rotation ticks, each row followed by its count of ticks
The counts run from 0 to 602.
[  1  18  -1   8  12 -19   7  -6  11   1 -32  18  -4  20 -10  11 -16  -8
  -9  25  24  34 -16  -1   7  19   1 -23  -1   3 -14  16  12 -32  20   4
 -10  22 -11 -15   4   3  -5  16 -31  -5 -16 -15  14  -6  30 -18  -4  25
 -39  27  36 -24  11   6   5   7   6]	285
[  7   0  -6 -19  -4   2   9  -1 -15  20 -52 -10 -16  14   5  12 -25  25
 -12  20  12   4 -27  41  19  23  20 -12 -16  13  -6  21   2   0  -2  -5
 -17  -3  -9  -9  21  -5   4 -16 -22   2 -17 -22   9  -1   0  13  12  -3
 -13  30  36 -23  15  -5  -4 -13  21]	443
[-11   3  -6 -16  14   0   8  -9  -3   8 -39   1 -15   2  20  13 -27  16
   5  18  41   0 -23   4  19  22  11 -26   0  11  -1  18  13  -9  27 -26
  -7  -8 -22 -16  22   9 -23 -15 -12 -19 -15 -23   2  -5   5   4   1  17
  -3  16  37  -9  35  15 -20   0  24]	586
[  5  23  26  14  10   2  28  26   0  -4 -38   3  -9  30   8  31  -1   9
  -1  12  12  27 -11  31  19  19  11  -9   1  31 -25 -10  -1  -4  11 -20
 -16   0 -17  -2  -6   7 -13  -1 -21 -19 -13  -7  13 -32  13   6  -5  13
 -23  18   0 -26   7 -28   1  17   9]	352
[  0   7  -4  -2   7 -10  22  11   7  12 -33  20 -13  29   7  29 -11  -9
 -12  30  11  29 -14  34   7  36  20 -12  -8  -5 -14   1   8  -3   5  -5
 -34  -2 -22   1 -16 -12  -3 -12 -33  -1  -4   0  15  -4   0  14 -19  33
 -14   9  23 -16  32  -7   6  -4  32]	31
[ 21   0 -14 -13   6 -10   5  22  17  -2 -27   1  -1  36   6  42 -14  -1
 -30  22   6  22  -6  29   6  32  -9 -13 -18   8  -8   6   3  -4  15 -12
 -26  18   2  -7  -4  -3   1  16 -35   6 -17  11  30 -15  -1  13  -2  22
 -20  27  26 -22  23   3   6 -19   5]	466
[ 12   2 -22   0   4  -1  10  -6   9  -7 -46   5 -17  19   2  23 -47  26
 -21   6  24  10  -7  22  11  25  10  -5 -19  20  -5   0  16  -6  23  -8
  -9  -7 -35   4  19   3  -5   1 -16 -14  -2 -18  18 -21  14  17  10 -10
 -29  16  28 -15  30  -3  -1  -7   2]	446
[ 14  40  -2   6  31   4  18   0   9  -4 -49  21   0  15  10  38 -15  -3
   2  13  17  20  -8   3   2  10 -16 -24   8  16 -15   9   9 -23  16  -8
   0  12 -22  -7   7  18 -28  19 -26 -16 -27   1  28 -22  12  -3   2   9
 -26  15  21 -14  11   8  -2  11   6]	76
[ 24  31  10  -1  23 -14  18  19   1  -2 -36 -12  12  29  -8  38  -8   5
  -8  21  -5  19  -6  23  22  22  -1  -9   1  11 -16  21  -4  -5   5   2
  -7   5  -3   1  -1   2  -8  11 -29  -6 -31   1  36  -5  19   7   4  13
 -27  24  20 -34  13 -17   1  -3  11]	2
[  9  15  18  11   5  -7   3  24   3   0 -28 -29 -13  27   2  34  -7   8
 -26  11   9  24 -12  18  19  16  20   1  -9  34  -7  12   2 -19  14 -17
 -19 -12  -5 -19  16  15 -10   9 -17   3 -28  -4  -6 -37  12   5   8  21
 -19  17  10 -35   4 -15  -2  18  10]	137
[  0  25  -5   2  19 -14   3  17   2 -19 -35   7  -9  26  -2  38 -19   7
 -31  18  13  31 -13  29   8  31  29  13  -4  11  -4  32  12 -28  21   8
  -6 -12 -17   6  20  20 -10  -3 -21  12 -25 -10  -3 -12  13   6  -8  16
 -13  13  11 -17  25  -3   8   1  17]	313
[ 12   2 -26   2   8  16  19 -14  11  12 -52  25 -10  36   0   7 -38  14
   4  35  23  -2 -24  32  -4  12  16 -18  -9  -3  -2   8  -4  -6  19 -13
 -26   1 -22 -11   8   0  -4 -12 -25 -18  -7 -12  -4 -11  -7   0 -23   5
 -16  14  29  -9  27   0   1  10  11]	235
[ -3  -5  -2 -24  15  -6   3  -6  -5   8 -36   0 -18   8   3   5 -43  20
  -1  11  35   4 -23  13  18  11   4 -23 -23  22   7  21  16  -4  21 -15
  -5  -5 -16 -17  25  -7  -6  -6  -3 -23 -12 -27   6  -2  18  11   8   5
 -19  37  33 -25  18   6 -18  -2   9]	441
[ 15  23   1  -7  12  -5  26   6   6 -12 -37  10  -5  21  -2  24 -33  14
  12  21  25   6  -9  30  23  17 -13 -20 -14  14 -14   7   9   0   9 -11
   0  -2 -21   7   5 -13 -12   5 -11 -29 -14 -17  39  -2  10   4   3  -4
 -27  19  23 -34  34 -17  -8 -10   2]	11
[  5  18   2  -2   4  -4  19  23   2   9 -23  20 -18   4  13  36 -20 -13
 -16  26  13  37  -9  26   5  24  -4 -19  -7  14  -7   8  19 -18  25 -12
   0   8 -18 -20  -2 -14 -12   2 -19  17  -9   4  17  -1  -4  21  -4  40
  -5  16  35 -18  19  -7  -3 -17   7]	537
[ 12  -7  -7   4  -8   7  -5   6   5   2 -32  -5 -11  30   6  34  -8  11
 -18   2  21   5  -8  36   4  34   5  -4   0  14 -13  -6  -3  -2  28 -29
 -24   4 -12 -12  23  32  -9   4 -22 -11 -16 -16  11 -55   7  -4  10   4
 -27  10  13 -21   6  -7  13  -2   6]	127
[ 19  -5  -5  -8   0  22  16  15  -2  12 -37  16 -12  25   2  21 -18  12
  -1  33  18  -2 -24  44  -3  16  -5 -26  -3  14  -8   8  -7   0  24 -25
  -1  28   5 -23   9  -4  -3  -4 -38   0 -22  -2  11 -13 -16   4 -10  11
  -7  39  29 -13  11  -2  -8  -7   0]	401
[  8  22 -12  -5  19  -1  18  -1 -10  -2 -51  16  -5  10   3  32 -28   9
   2  11  10  15  -8  47   4  31  11  -2  -6  -4 -15  19   7   9  16  -4
  -2 -21 -30  10  10  12  -8  -9 -13 -12 -13 -21  23 -10  12  15   4   4
 -15   5  14 -14  21 -18   8 -14  24]	517
[ 12  -1 -15  -4  20   4   5   0  -2   1 -31  27  -9  17  -5  23 -30  10
   3  14  20   9 -19  28   9  21  -8 -22   2  -3 -13  23   7  -4  47 -11
   7  10 -18 -14  28  26  -3   7 -11 -21 -16 -22   8  -6  16 -11   2   4
 -34  29  35 -15   0  -4   1 -16  -4]	264
[  5  27 -10 -13   7  12  20  -1   8   9 -38  14 -11   8  21  27 -18   5
   2  13  32  -9 -15  12  21  15  -5 -21 -17  20  -6  -5  10  -2  14 -35
 -20 -10 -17  -5  16  20 -25   7  -7 -24 -29  -7  18 -34 -13   4   7   7
 -19   7  16 -24  22   6  -6   3  12]	85
[ 13  42   5  12  30   9  23  17  13  -8 -43   7  -5  17   4  30 -25   6
  -8  11  22  25 -12  -2  18   2   6 -19 -10  34 -10  -1  15 -26  21 -15
   2  -2 -20 -10   7  14 -29  20 -16 -12 -23  -3  13 -19  13  -3   3  11
 -19  14  10 -16  19  -1  -7  21  -8]	570
[ 12  23  -8  11  11 -10  19   5  22  16 -15  -4  -6  28   5  36 -22  -9
 -18   6   4  21  -6   5   8  17   4  -5 -17  27  -6  -1  14  -5  19 -22
 -22 -13 -25 -26  -3  -6 -21  13 -12 -16 -10  11   8 -31  18  25  -1  34
 -34   7  18 -39   8 -20 -13  16  12]	209
[ 12  12   6  -5  29  -1  18   9  -3   9 -45  -1   8  21  -7   9 -20  18
   9  11  17  18 -21   5  13  10   1 -31  -6  24 -18  15   5  -2  15  -7
  -8  16   3 -11   6   1  -3   7 -25 -30 -19 -24  27   4  32   0  -1   8
 -24  39  25 -15  12   5  -6   9   8]	431
[ 24  27   1  15  23  -6  19  13  13   5 -33 -18   3  20   6  22 -26   6
 -12   0  14  16 -11 -11  19  14   0 -18  -2  36 -20  -4  14   0  28 -18
 -12  -4 -18  -4   8  15 -16  10 -19 -24 -17  -4  23  -9  30  16   9  14
 -31  15  18 -19  16  -3  -9  16  11]	425
[ -3  14   2  -4  23  -5   6  11   3 -19 -43  17  -4  39  -9  32  -3   8
 -29  21  11  29 -14  35   3  25  30   4  -2   6  -5  22  -1 -22  18   8
 -18  -3 -13   5  17  20  -1   1 -29   9 -24  -7  -5 -20   7  -5 -19  12
 -14  22   6 -10  22   6  12   5  17]	314
[  1  12  -1 -19  13   0   2 -14   6  -4 -53   6   4  19   5  33   2   8
 -11  13  17  21 -10  23   8  21  -4 -15 -16   3  -7  10   1 -27  -1  -5
 -27  15  -5  -3   8  13 -12  20 -24 -16 -28  -3  29 -35   7 -12   6   1
 -36  24  28 -27   5   9  15  -4  10]	293
[  5  41   3  20  15  -7  14  12   7   7 -38   5  -5  16   2  39 -15  -3
 -18  25   4  29 -14  11   2  12  19  -1  13  12  -4  24   3 -37  25  -7
   5  -3 -24 -23  13  18 -20  -1 -23   8 -26  11 -10 -17  12  -1  -6  30
 -21   4  23 -27  -1 -10  -2  16  15]	66
[  1  28  -3 -12   4  -5  14   7   6   6 -38  31 -12  12  -8   5 -14  -2
  -5  43  34   9 -30   4  10  11   2 -22  -7  17  -7  22  14 -27  13 -10
  -7  19   0 -12  11   4 -11   6 -36   0 -29  -8   7  -8  -4 -18 -14  14
 -18  31  24 -18  20  14 -10   9  15]	574
[ -7   7  19   0   8  -1  25   9   9   1 -35  29 -11  22  -2  12 -13   1
  15  27  28  24 -19  18  11  14  -6 -28  -9  31 -16  -4  12  -8   8 -15
  -9  22  -8 -13 -11 -20 -13   7 -26 -24  -7  -9  17 -22  10  -5 -20  14
 -18  36  16 -19  20 -11 -13  17   8]	359
[ 22  23 -17   3  30  -3  19  22   6  14 -36  -1   2  18  11  36 -27   0
 -17  25  12  27 -13   9   7  23  15 -19  10   6 -12  17  10  -3  26  -2
  -8  -1 -13  -8   4   4  -6  -2 -32   9 -19  -1  20  19   9  21  -8  36
  -8  16  35  -4  28   5   2  -8  16]	248
[ 23  20 -11   0  22   6  14  34   1   0 -37  11  -6  18   7  36 -25   5
 -16  15  13  30 -15  23  -9  23   6  -8  -3  28 -12  16  12  -3  30 -10
  10   8   2 -14   8   1  -7  -1 -36  20 -18   0  24  -3   9  25  -3  24
   3  27  14  -5  20  -5  -3  -2  12]	393
[ 12  13   3   2  22  -2  20   5  13   5 -28   3   1  22   2  18 -30  -4
  17  15  18  21 -13   8   1   9  -7 -31 -21  20  -8  10  10  -3  16 -23
 -12   6  -6 -31 -12 -20 -19  18 -12 -28  -3 -10  21 -12  28   8 -15  31
 -21  30  21 -27  16 -15 -15  18   0]	215
[  3   8   8   6  18  15  21  27   0  -4 -46   9 -11  22  11  30  -4  13
 -29  14  20  31 -16  25  17  24  20 -14  -1  34 -25 -14   7 -11  20 -10
 -28  14 -18   5   3  18  -6  -3 -30  -1  -9  -3  16 -15  -4  11  -2   9
 -17  25  15   7  18  -1  18   5   6]	105
[ 25  14  -8  19  11   7   7  -5   7  18 -40 -10  -1  36   5  32 -14  19
 -20  14   4   8 -13  19   2  22  11  -5  25  16 -14   4 -10  -5  25 -14
 -14   7 -22  -7  20  30  -7  -8 -36 -15 -24   1   2 -31  15   4   4   1
 -32  11  21 -17  -2  -7   6   8  14]	416
[  9  14   2   4  14  -7  16  23  19 -27 -29  21  -6  29   6  45 -11   2
 -23  24  25  26   1  21  10  28  -9 -11   3  16  -9   2  13 -22  26  -5
  -3  14 -13  11  -4   4 -11   7 -30   3 -15   8  21 -13  -3   6 -10  13
 -14  18  15 -11  46   4   4  -4   1]	322
[  7  21   3  15  10   5  20   1  11  10 -37  28  -4  36  -1  21  -2  -7
  -2  33   9  21 -19  18  -2  11  11 -19  12   4 -15   8  -6 -25  20 -14
 -22  19 -12 -17   3  14 -11   4 -36  -9 -22   8  -7 -27   4 -15 -23  21
 -28  18  20 -20   3  -4   7  20   7]	68
[ -2  -5 -15  -1  10   6   2 -12  -2  17 -47  18  -9  28   8  18 -14   8
   7  19  15  16 -24  35 -16  32  22  -9  -1   4 -12  19  -4   5  11 -13
 -27   0  -9 -15  10   4   1 -16 -36  -8 -12 -15   0 -35   8   9 -18  24
  -1  22  18  -7  14  -2   3  14  39]	379
[-16   2  -9  -2  17 -12  16 -14  18  -5 -31  33 -12  37   1  22 -20   0
 -10  15  23  18 -11  22   8  27  17  -6 -12   5  -3  -3  10 -15  22  -5
 -35 -10 -44   3   5   5  -7   1 -12 -27   4  -2  -2 -29  10   7 -19  11
 -36  11  15 -14  19   0   0  11  15]	26
[ 21   0  -7   3  -8  -6  -6   6  -6  12 -39 -13 -13   6   6  37 -21  10
  -7   6  16  14  -8  36   0  41   4 -12  13   8 -18  15   0   1  26 -18
   1   4  -4 -12  20  20  -9  -9 -26  13 -18 -25  22 -23  22   6  22  17
  -7  10  32 -21  18 -10   6 -19  16]	125
